One hidden turn or mirror swaps the rows below in pairs. Which row is each named row swapped with?
taso: [2.13,1.37,0.10,1.10,-0.34,-0.86,0.52,1.54,-0.70,-1.84,-0.64,2.98,-0.33,4.65,-0.54,0.43,-3.01,0.57,-0.99,0.57,1.72,0.62,-2.79,-0.89,1.25,-1.71,0.01,1.71,-0.17,-0.52,1.06]
gorol: [-1.59,-0.34,4.63,-0.44,2.58,-0.50,-0.19,-0.64,0.49,-1.27,-0.55,1.29,-3.80,1.87,1.38,-0.03,-0.58,0.39,0.40,-0.11,1.48,-0.60,-1.73,-1.83,0.79,-0.65,0.86,-0.54,-1.69,-1.22,3.21]
Legil: [0.56,-1.79,-0.04,-2.09,1.07,2.42,1.34,-0.02,-1.15,0.57,-1.63,1.69,2.95,2.28,1.76,-0.03,1.93,-1.25,-1.63,-2.13,1.21,-0.56,0.96,-2.44,-0.35,-1.37,0.72,1.93,-2.80,-1.38,2.67]
Liso: [0.90,-0.10,-1.41,-0.43,0.73,2.93,0.71,-0.90,-0.96,0.32,-0.59,0.27,-0.71,1.34,2.47,-0.30,3.54,0.46,-1.61,-0.19,1.34,-1.81,-3.96,0.18,-1.05,-0.68,0.03,2.19,-0.22,-0.40,0.82]
veb: [1.77,-1.84,-0.11,-0.94,-0.09,-2.67,1.09,-4.38,0.15,-0.88,-0.04,0.45,1.05,0.74,-0.90,-0.64,-1.47,1.16,-2.35,-2.85,1.56,-0.13,-2.22,0.50,0.33,-0.96,-0.55,-1.13,-3.49,-0.63,-0.47]
dufam: [1.91,-0.84,-2.43,-2.97,1.03,0.16,0.31,-4.18,-0.37,0.17,1.88,1.69,-0.16,2.70,-0.34,-2.29,-0.55,0.18,1.59,1.65,-2.05,-0.49,0.83,1.63,2.05,-1.40,1.77,-1.53,-1.52,1.34,2.70]
sep: [0.92,-0.90,0.98,-1.63,-1.04,2.76,0.32,1.05,0.54,0.00,-0.59,0.72,-1.54,1.39,-2.48,0.27,-3.61,-0.17,-1.59,-3.87,0.72,-1.55,-2.45,0.39,1.62,-1.22,1.44,0.16,0.34,-1.80,-0.17]
ruti: [-3.09,-0.17,-0.98,0.02,2.03,-1.92,0.62,-3.38,-1.85,-2.03,-0.32,1.89,0.93,1.47,2.30,0.07,-0.55,2.64,-1.52,-0.73,1.77,-1.54,-2.07,-1.25,2.68,-0.34,2.10,-0.95,-0.30,-0.43,1.61]
zem: [1.43,0.40,-0.09,0.05,-1.19,-1.80,-0.61,1.83,-0.41,-0.24,-0.66,3.50,-0.93,4.48,-0.92,0.64,-2.56,2.12,-0.56,1.23,0.28,-0.31,-3.22,0.40,2.92,-1.43,1.54,0.85,-0.12,0.53,1.03]
Kom: [1.52,0.65,-1.04,-0.33,-2.24,1.84,1.46,-0.06,-0.80,1.00,-0.86,1.19,0.76,1.11,-0.68,0.42,-4.93,0.07,0.85,-0.42,1.30,-0.40,-1.51,-0.95,-1.14,-0.94,2.03,1.43,-1.66,-0.55,-1.73]
zaba: [-2.18,-0.41,-2.74,-1.98,1.98,-0.27,-1.15,-2.53,1.73,0.73,2.68,0.23,-1.07,2.06,-0.50,-2.16,1.24,0.40,1.79,-1.05,0.09,-0.33,1.21,-1.45,-0.84,-2.36,1.47,1.36,0.59,1.24,1.52]
Dito: [5.67,-2.31,-3.99,-2.22,1.32,0.72,-0.31,-1.51,-0.17,1.14,0.02,0.47,-1.23,0.15,2.49,-0.69,-0.70,0.25,1.38,-0.52,1.25,-0.91,-1.17,-1.39,1.26,-0.41,0.76,-1.12,-0.69,0.55,-1.30]
Zet: [1.64,0.46,-0.88,-1.87,1.41,0.36,1.75,1.85,0.08,1.86,-0.29,2.25,0.00,3.15,1.39,1.25,0.62,1.45,0.52,-2.63,0.13,0.93,-0.89,-1.47,0.28,-4.71,-0.57,1.53,-0.11,-1.37,2.54]
Lugib: [0.67,0.17,0.82,-0.89,-1.08,-0.96,0.56,0.49,-0.35,0.51,0.22,1.63,2.47,1.46,2.38,-1.15,-5.36,-0.44,0.14,-1.03,0.32,-0.73,-2.00,-0.95,-1.43,-0.92,2.24,-1.09,-2.09,-1.08,-0.72]
Muvap: [-1.20,0.15,2.06,0.47,1.73,-2.78,-0.13,-1.03,-0.34,-1.80,0.40,0.56,0.36,0.91,2.93,0.63,-3.01,0.30,-2.81,3.00,0.81,-0.31,-0.27,-0.81,1.90,-1.58,1.92,-0.35,-1.10,0.94,0.09]
manu: [-3.91,-1.63,0.78,-0.11,0.67,-1.06,0.88,-0.63,-1.63,-0.14,-3.30,0.46,-0.81,-0.09,1.08,-2.46,-1.20,-1.10,-2.13,-0.26,2.90,-2.01,0.26,-0.09,0.88,-1.13,0.42,-0.25,-0.19,-2.06,1.40]
labi: [1.16,1.00,-1.83,-1.35,0.96,-0.80,-0.13,-1.42,-0.57,1.36,0.72,-0.12,-4.28,0.40,0.45,0.21,-1.24,2.04,0.54,3.64,1.23,-0.91,-0.44,1.87,0.98,-1.84,0.55,-0.12,-0.65,-1.73,3.02]
dubu: [2.19,1.25,1.29,-0.34,-0.72,-0.55,-1.32,-0.74,1.22,2.57,0.09,0.91,-1.63,1.23,-0.80,0.32,-1.26,0.01,1.86,-3.01,0.49,-4.13,-0.86,2.26,0.67,-2.04,0.99,1.92,-0.38,-0.63,2.34]
labop: [0.08,-1.69,1.23,-2.26,2.27,0.53,1.75,1.47,2.29,-1.14,-0.96,2.05,-0.70,2.27,2.45,-0.46,0.87,0.10,0.12,-3.67,1.32,-0.06,3.73,-2.01,0.57,-0.95,2.68,1.56,-2.17,0.85,1.15]
mesib: [-1.94,-1.38,-0.80,-0.28,-0.80,0.07,0.38,-1.34,-0.26,-0.18,0.16,0.87,-2.13,0.70,1.59,-0.17,-6.24,-0.28,1.66,-3.12,1.52,-0.38,-1.18,-1.22,2.50,-1.56,1.74,-0.26,-2.40,-0.49,0.61]
lav: [-3.62,-1.95,0.22,-0.02,0.99,-0.59,-0.55,-2.30,-1.60,0.94,-0.09,0.42,-3.18,0.85,2.08,-0.26,1.66,-0.92,-2.98,-0.61,0.22,-0.88,-1.39,1.34,1.82,-0.99,0.93,0.11,-1.81,-2.11,0.79]
dab: [-0.81,-0.14,1.94,-0.98,-1.43,-0.79,-2.41,-1.65,0.11,-0.10,2.00,-0.34,0.87,0.94,1.26,-2.66,-0.04,-1.25,-1.36,1.95,1.53,-1.23,-0.52,1.01,0.41,-2.34,2.72,0.10,-1.04,-2.72,1.13]
Vos: [3.65,0.18,-0.68,-1.28,2.19,-2.44,0.71,1.04,-0.34,0.63,-2.35,2.74,0.58,1.97,2.22,0.78,-2.76,-0.98,-0.45,-0.54,2.20,0.79,0.37,-3.45,-0.64,1.26,0.61,-0.26,-2.40,1.55,2.02]
Biban: [-0.86,-1.77,-0.50,-0.95,3.54,-0.97,0.00,-0.55,-0.26,-1.16,-0.19,0.60,-0.43,0.96,1.11,0.02,-0.09,-0.83,1.37,-1.66,0.92,-0.53,5.96,-0.80,2.38,-1.52,1.55,0.66,0.08,0.77,2.27]
rekug: [1.82,-1.14,1.15,1.13,-2.32,-0.14,-0.74,1.15,0.68,-0.12,-0.03,-0.28,0.64,-0.46,2.95,-0.12,-3.33,-0.36,-0.76,-0.88,3.15,-1.07,0.28,-1.94,1.76,0.79,0.36,-0.24,1.39,0.76,-0.99]
zozo: [-0.20,-1.38,-1.05,-0.55,-1.08,-0.45,-2.76,-0.76,0.47,-2.54,0.50,0.31,-3.35,2.64,0.82,0.67,-3.47,0.46,-0.33,-1.65,0.63,-2.62,-0.68,-0.88,2.37,2.58,1.52,-1.33,-0.70,2.27,2.12]
dev: [2.07,-0.71,-0.90,-1.41,2.22,1.46,0.87,1.00,-1.29,-0.86,3.68,1.17,-0.91,1.87,-0.69,-0.33,1.72,-2.04,-0.09,-0.76,-1.33,0.16,-0.36,1.98,-0.38,0.39,1.04,0.09,-0.26,3.48,1.02]
Rusu: [-2.61,-0.30,1.64,0.91,1.33,1.28,-1.18,0.94,-1.55,3.68,0.92,1.22,-1.13,0.72,1.36,0.11,0.53,-1.39,-1.28,1.59,0.68,-0.31,-0.16,-1.32,-0.51,-2.60,0.94,0.61,-0.97,0.80,-1.28]
zive: [4.92,-1.38,-0.25,-0.73,-0.94,0.43,0.37,-2.07,-0.81,-0.04,-0.28,1.03,-2.52,1.40,-1.30,-0.60,-2.19,-0.78,0.17,2.40,1.62,-0.96,2.94,-0.76,3.44,-1.41,1.15,1.81,-2.28,0.65,2.04]
lod: [-1.29,-0.59,-3.90,-1.18,2.83,-1.21,1.98,-0.27,0.32,-1.69,0.96,2.47,0.37,0.88,-0.31,-3.28,0.63,-0.16,1.62,-1.11,0.41,0.36,-1.24,0.71,1.51,-0.65,1.94,-0.92,-0.91,2.40,1.95]
masop: [2.43,0.32,1.40,-1.46,0.83,0.12,-1.47,-1.35,1.95,-0.35,-0.51,0.57,-2.34,2.99,0.27,3.02,-1.69,-0.16,-2.29,-2.27,-0.07,0.94,1.13,-0.59,2.12,0.11,2.32,3.28,-0.93,1.95,-0.57]
mopon: [-1.45,0.46,-1.96,-3.41,0.72,-0.90,0.18,-1.89,2.97,1.17,-1.51,0.50,0.14,0.51,0.97,-0.43,-0.58,0.64,2.72,-2.67,1.53,0.13,1.98,-2.36,2.42,-1.42,1.99,0.58,-0.20,-0.65,-0.19]
Pev: [1.10,-2.17,1.69,-1.32,-2.60,3.37,0.85,-0.47,-1.29,-0.10,-0.24,0.37,-2.89,2.08,-0.22,0.01,-4.10,-1.67,-1.28,-1.73,1.15,-0.10,-1.89,-0.26,-0.48,-0.44,0.32,0.54,-2.63,0.59,0.08]
Nazun: [1.34,-2.46,2.77,-1.17,2.69,2.46,0.95,-2.10,1.34,0.75,-0.99,1.72,-1.49,1.60,1.76,-1.07,-0.21,1.63,-1.78,-0.04,1.04,-0.56,2.89,-0.83,1.62,-0.41,-0.24,-0.87,-1.89,3.95,1.00]
zurav: [1.39,1.88,-0.66,-2.07,0.21,-0.61,0.54,-0.88,-0.41,1.73,2.16,2.51,0.27,2.34,-0.74,0.42,0.40,-0.36,3.01,-3.14,0.35,-3.82,-0.36,-0.59,0.83,-3.06,3.37,1.26,-0.99,0.23,2.53]
Vivu: [-0.93,-0.94,0.46,-0.87,1.58,-2.48,1.68,-2.93,-3.32,-1.12,-1.59,0.48,-0.72,-0.19,0.65,-1.42,1.78,0.52,-2.64,-1.20,0.41,1.22,1.38,0.62,-1.30,-1.58,1.70,-0.66,-1.80,1.58,0.02]
biki: [1.76,-2.02,-0.12,-3.14,-3.79,1.70,0.17,-3.66,-0.40,1.13,-0.90,1.21,-0.51,1.30,-0.89,0.14,-0.37,-0.62,1.23,-1.73,0.96,-1.39,-0.85,0.67,2.89,-1.00,1.71,0.41,-0.03,3.60,1.86]
vak: [0.71,-1.06,-3.48,-0.68,-1.36,0.69,0.46,-1.30,-1.39,-0.17,0.23,1.49,-0.23,1.60,-0.67,-0.70,1.81,-0.31,-1.02,3.20,1.18,-0.77,1.51,-0.22,3.57,-1.77,1.65,0.73,1.12,3.30,2.06]
sofev: [5.35,0.05,-4.02,-2.62,2.07,0.94,0.45,-2.35,-0.58,1.11,0.17,0.30,-2.57,-0.09,1.61,-0.35,-1.02,-1.59,0.11,-0.67,0.86,-1.13,-0.42,0.60,2.10,-0.74,0.40,-0.23,0.51,0.39,-0.43]
Nizim: [-0.75,-1.29,0.63,-0.52,-0.53,0.01,-1.93,-2.04,-0.12,0.43,-0.27,-1.52,-4.26,-0.95,1.24,-1.86,-1.87,-0.18,0.97,-0.89,2.25,-2.14,0.11,-0.96,1.13,-1.14,3.89,-1.27,-1.40,2.34,-1.41]
kudi: [2.18,-1.34,0.70,0.30,-1.56,-1.75,-0.37,3.16,-1.42,2.44,-0.73,1.46,-1.12,0.93,2.31,1.32,-0.85,0.18,-1.02,-0.72,0.09,-0.49,-1.53,-1.51,0.15,1.45,-1.93,-0.30,0.35,0.80,1.70]
simar: [0.01,-0.16,2.85,-1.72,1.99,-0.51,-1.91,-1.86,1.02,0.09,1.44,-0.79,-2.22,0.38,-0.31,-0.33,-0.47,0.27,-2.97,-0.99,-0.02,-1.49,1.11,2.33,2.39,-0.28,2.87,0.79,-0.18,-2.21,0.87]
Kiv: [3.70,-2.34,-1.78,0.29,1.65,-1.61,0.49,-3.27,-1.96,-1.22,-0.85,1.51,1.69,1.34,-1.27,0.34,0.42,0.10,-2.62,-1.78,1.71,-0.64,-0.68,-0.43,-1.67,-1.80,0.95,1.32,-3.78,0.95,0.36]
zofit: [0.86,-3.43,-0.79,0.13,-0.12,0.55,-0.11,-1.09,-0.13,-2.08,-0.13,1.63,-3.45,4.11,1.37,-2.91,1.05,2.94,-0.42,-1.95,3.22,0.36,0.44,-2.09,1.92,-0.73,0.20,0.88,-0.09,1.82,1.11]
sise: [2.58,-2.51,-2.87,-1.00,2.94,2.39,-0.06,-0.98,-1.88,-1.48,1.97,1.76,0.90,2.18,-2.14,0.30,1.61,-1.25,-0.77,-2.92,-0.60,0.01,-1.01,-0.67,1.41,-0.58,0.65,-0.17,-0.01,0.42,1.03]
Zopa: [2.12,-0.98,-0.74,-2.08,2.54,0.75,-1.07,-1.79,-0.35,2.84,-0.41,1.32,-0.91,2.65,-0.08,-1.46,-2.11,-0.16,2.16,0.77,0.10,-4.43,-0.24,0.16,2.68,-0.87,0.31,-0.33,-0.10,-0.95,3.70]
Zotod: [2.28,-1.38,0.55,-3.33,-0.06,0.12,0.65,-1.41,0.37,0.03,-0.54,1.27,3.57,1.51,3.29,-0.07,-0.73,-1.22,-1.53,-1.39,0.26,-0.72,3.21,0.15,2.16,-1.70,1.85,-0.03,-2.71,1.62,2.95]
Nugun: [2.37,-2.02,-1.64,-3.09,0.65,0.14,1.07,-0.04,-1.23,1.52,-0.20,0.81,-1.09,1.92,3.58,-0.26,-3.01,-0.35,-1.77,0.59,0.51,-1.00,4.51,-1.84,2.74,-1.36,0.36,-1.03,-2.42,1.97,0.90]
Buf: [2.81,0.34,-2.04,-1.25,0.93,1.86,0.64,-1.10,-0.97,0.68,0.32,1.30,-4.89,-0.02,2.77,-0.22,0.27,-1.00,-0.84,0.30,1.04,-2.38,0.95,1.56,1.18,-1.25,0.71,-0.17,1.58,-1.48,3.68]
Buneb: [-0.33,-1.01,-1.29,-3.51,4.14,-0.38,2.35,-0.36,-0.31,1.13,-1.48,0.75,-1.28,-1.20,1.67,1.84,1.35,-1.45,-0.60,-0.65,-0.01,0.99,1.01,-0.80,0.36,-2.71,1.42,-0.34,-3.44,1.14,0.52]
Kemiz: [0.76,0.37,-0.72,-1.61,1.84,0.76,0.70,-0.02,-0.66,0.11,1.19,1.72,-1.10,2.48,-1.09,2.61,-0.59,0.48,2.60,-4.30,0.10,-3.07,0.39,0.87,0.31,-2.83,1.39,1.45,-1.34,2.89,1.86]
ber: [0.98,-1.41,0.64,0.43,-1.66,-0.92,-0.17,0.13,-1.25,-1.98,3.01,0.60,2.57,-0.04,0.44,0.98,-0.31,0.68,0.35,-1.36,1.84,0.02,-2.01,0.30,-0.86,-0.90,2.33,0.37,0.29,1.98,-1.61]
pem: [2.12,-1.83,-1.26,-0.71,3.12,-2.24,0.31,0.90,-0.31,-0.26,-0.52,0.90,2.68,1.71,-0.89,-0.12,-4.11,0.77,-2.04,0.98,1.38,-0.42,-0.02,-0.71,-0.67,-1.82,0.91,-0.02,-2.18,-1.14,-1.46]
beni: [0.10,-1.96,-0.12,-0.59,0.88,-1.06,-0.09,-2.99,-0.68,-0.95,-0.80,0.23,-1.60,1.04,-2.16,-0.90,-0.95,-0.43,-1.37,-2.81,2.27,-1.28,-3.85,0.06,-1.77,-0.55,-0.68,-0.52,-2.48,0.72,-1.40]
bofel: [-0.39,-1.64,0.12,-3.63,2.79,0.61,-1.18,-1.68,3.47,0.86,0.24,-0.04,-1.56,1.41,0.19,-0.07,-1.43,-0.84,0.12,-1.69,1.34,-1.12,3.83,-1.29,0.01,-2.42,3.09,0.76,-0.36,0.57,2.39]
fek: [-1.02,-1.32,-5.96,-2.09,-0.95,0.63,0.47,2.48,-0.01,-1.17,-0.41,0.06,0.17,0.96,0.47,0.22,0.53,0.20,0.39,-0.17,0.99,-1.06,-0.62,-0.65,-1.08,-0.83,0.68,-0.13,-1.82,1.89,0.29]
vave: [0.49,0.04,-0.93,-3.13,0.74,1.23,1.09,-1.66,1.70,1.88,-1.52,0.33,0.10,0.89,3.22,-1.85,0.72,-1.77,2.55,1.97,0.80,-1.26,1.69,-2.11,1.56,-2.18,0.06,0.21,-0.83,1.49,2.16]
pob: [4.02,-2.45,-1.70,-2.12,-0.37,-0.14,0.26,-0.33,-1.19,-0.31,0.44,0.95,-4.64,1.02,-0.97,-0.18,0.49,2.32,-1.31,2.28,0.92,-0.70,1.66,-1.58,0.31,-1.38,2.86,0.61,-0.39,1.71,1.25]
riba: [-1.83,-1.45,-0.93,0.84,0.34,-0.61,0.88,1.38,-1.29,-0.60,-1.31,1.31,1.80,2.28,1.37,0.21,1.49,1.62,0.98,-0.98,0.20,0.71,0.22,-0.38,1.47,-1.66,-0.59,-0.45,-2.44,4.60,2.16]
zapu: [-3.33,-1.99,0.39,0.12,2.47,-0.57,-0.09,-1.14,-0.93,0.29,-0.42,1.08,1.70,1.33,2.28,0.48,-0.67,-0.37,-3.93,-0.47,1.31,-1.17,-1.82,0.01,-0.98,-1.23,-0.28,-0.63,-0.82,-0.64,3.40]
lupo: [-0.89,-0.77,-2.63,-0.72,-0.13,-1.22,-0.25,2.04,-1.65,2.91,-0.23,0.70,-2.57,0.75,2.75,0.62,-0.44,-0.40,-1.98,-3.49,0.96,-0.60,-0.43,0.32,2.30,-1.59,1.57,0.97,0.90,1.96,-1.82]
dega: [-0.75,0.75,3.29,-0.76,-0.56,-0.07,0.08,-1.12,-1.30,1.34,-1.20,0.65,-2.40,1.57,2.14,-0.38,-0.42,0.15,2.99,-3.52,0.30,-0.95,2.65,-0.85,-0.17,-1.95,1.25,0.76,-0.28,0.09,2.55]
pef: [-0.89,0.07,0.82,-0.07,-0.10,-1.75,-0.93,1.95,-0.64,0.76,1.69,1.07,-1.45,2.96,1.63,-3.72,-0.53,0.08,-1.25,3.51,1.21,-1.18,0.17,-0.76,0.79,-0.31,-0.44,-1.08,-0.11,-1.07,0.79]
dabi: [3.01,-1.46,-3.80,-2.21,-0.34,-0.34,0.71,-0.61,-0.51,-1.02,0.19,1.44,-2.73,0.77,0.50,0.98,3.77,-1.35,1.49,-0.19,1.53,-1.56,-0.46,-0.39,0.75,-1.23,2.19,0.67,1.19,0.53,2.93]
kobot: [3.12,0.67,0.09,1.60,0.20,-1.62,1.17,2.57,-1.91,1.08,0.27,1.17,1.73,-0.83,1.66,-0.93,-0.55,-1.65,-0.97,1.39,1.50,-1.95,-0.93,0.86,0.74,0.39,-0.80,0.83,-0.41,-0.17,0.65]
veno: [3.17,0.18,-1.69,-0.36,1.68,0.66,0.09,-3.65,-0.97,-0.55,1.67,1.91,0.28,1.95,-1.18,-1.07,-0.47,0.25,1.05,0.41,-1.42,-0.78,-0.80,1.98,1.88,2.24,0.52,-0.75,0.34,2.54,1.71]
todil: [2.14,-0.34,-0.31,0.36,0.03,-2.20,0.14,1.72,0.19,-1.53,-1.73,2.72,-0.89,2.71,0.14,0.70,-1.64,-2.00,-3.28,-0.50,1.78,3.17,1.39,-1.71,-0.78,-0.14,-0.11,1.00,-0.86,-0.58,1.03]
vavi: [1.93,-1.74,0.74,-0.06,-2.36,-2.97,0.11,1.01,0.57,-1.91,-1.84,1.11,-1.94,0.84,0.95,3.31,-2.60,-0.13,-2.32,-2.17,2.37,0.22,-1.79,-0.08,1.42,0.04,0.74,0.29,-0.11,-0.45,0.88]
gega: [-2.41,-1.13,0.33,-1.07,0.58,-0.63,1.19,-2.24,-0.25,0.25,-1.12,1.31,0.47,1.22,2.78,0.19,-4.66,1.60,-3.56,-3.74,0.80,-1.58,-1.37,-1.21,0.06,-0.79,0.59,-0.29,-1.06,1.90,1.45]
siro: [3.10,-0.81,0.66,-2.07,3.31,-1.89,-0.75,-3.68,-0.46,0.16,0.13,1.01,-3.97,1.41,0.29,-1.24,-1.06,-0.14,-3.84,-1.99,1.20,-0.07,-2.15,-1.19,1.54,-1.12,2.28,-0.98,0.20,-0.74,0.50]

Nazun pairs with Rusu
zapu pairs with bofel
gega pairs with zaba
todil pairs with Buf
zem pairs with Dito
lav pairs with labop
sep pairs with sise
Biban pairs with manu
beni pairs with Kemiz
vave pairs with Muvap
pef pairs with Nugun
dufam pairs with Lugib
riba pairs with Nizim
simar pairs with Legil
zozo pairs with fek
Vivu pairs with dega
vavi pairs with dabi
taso pairs with sofev
lod pairs with mesib
Zet pairs with siro

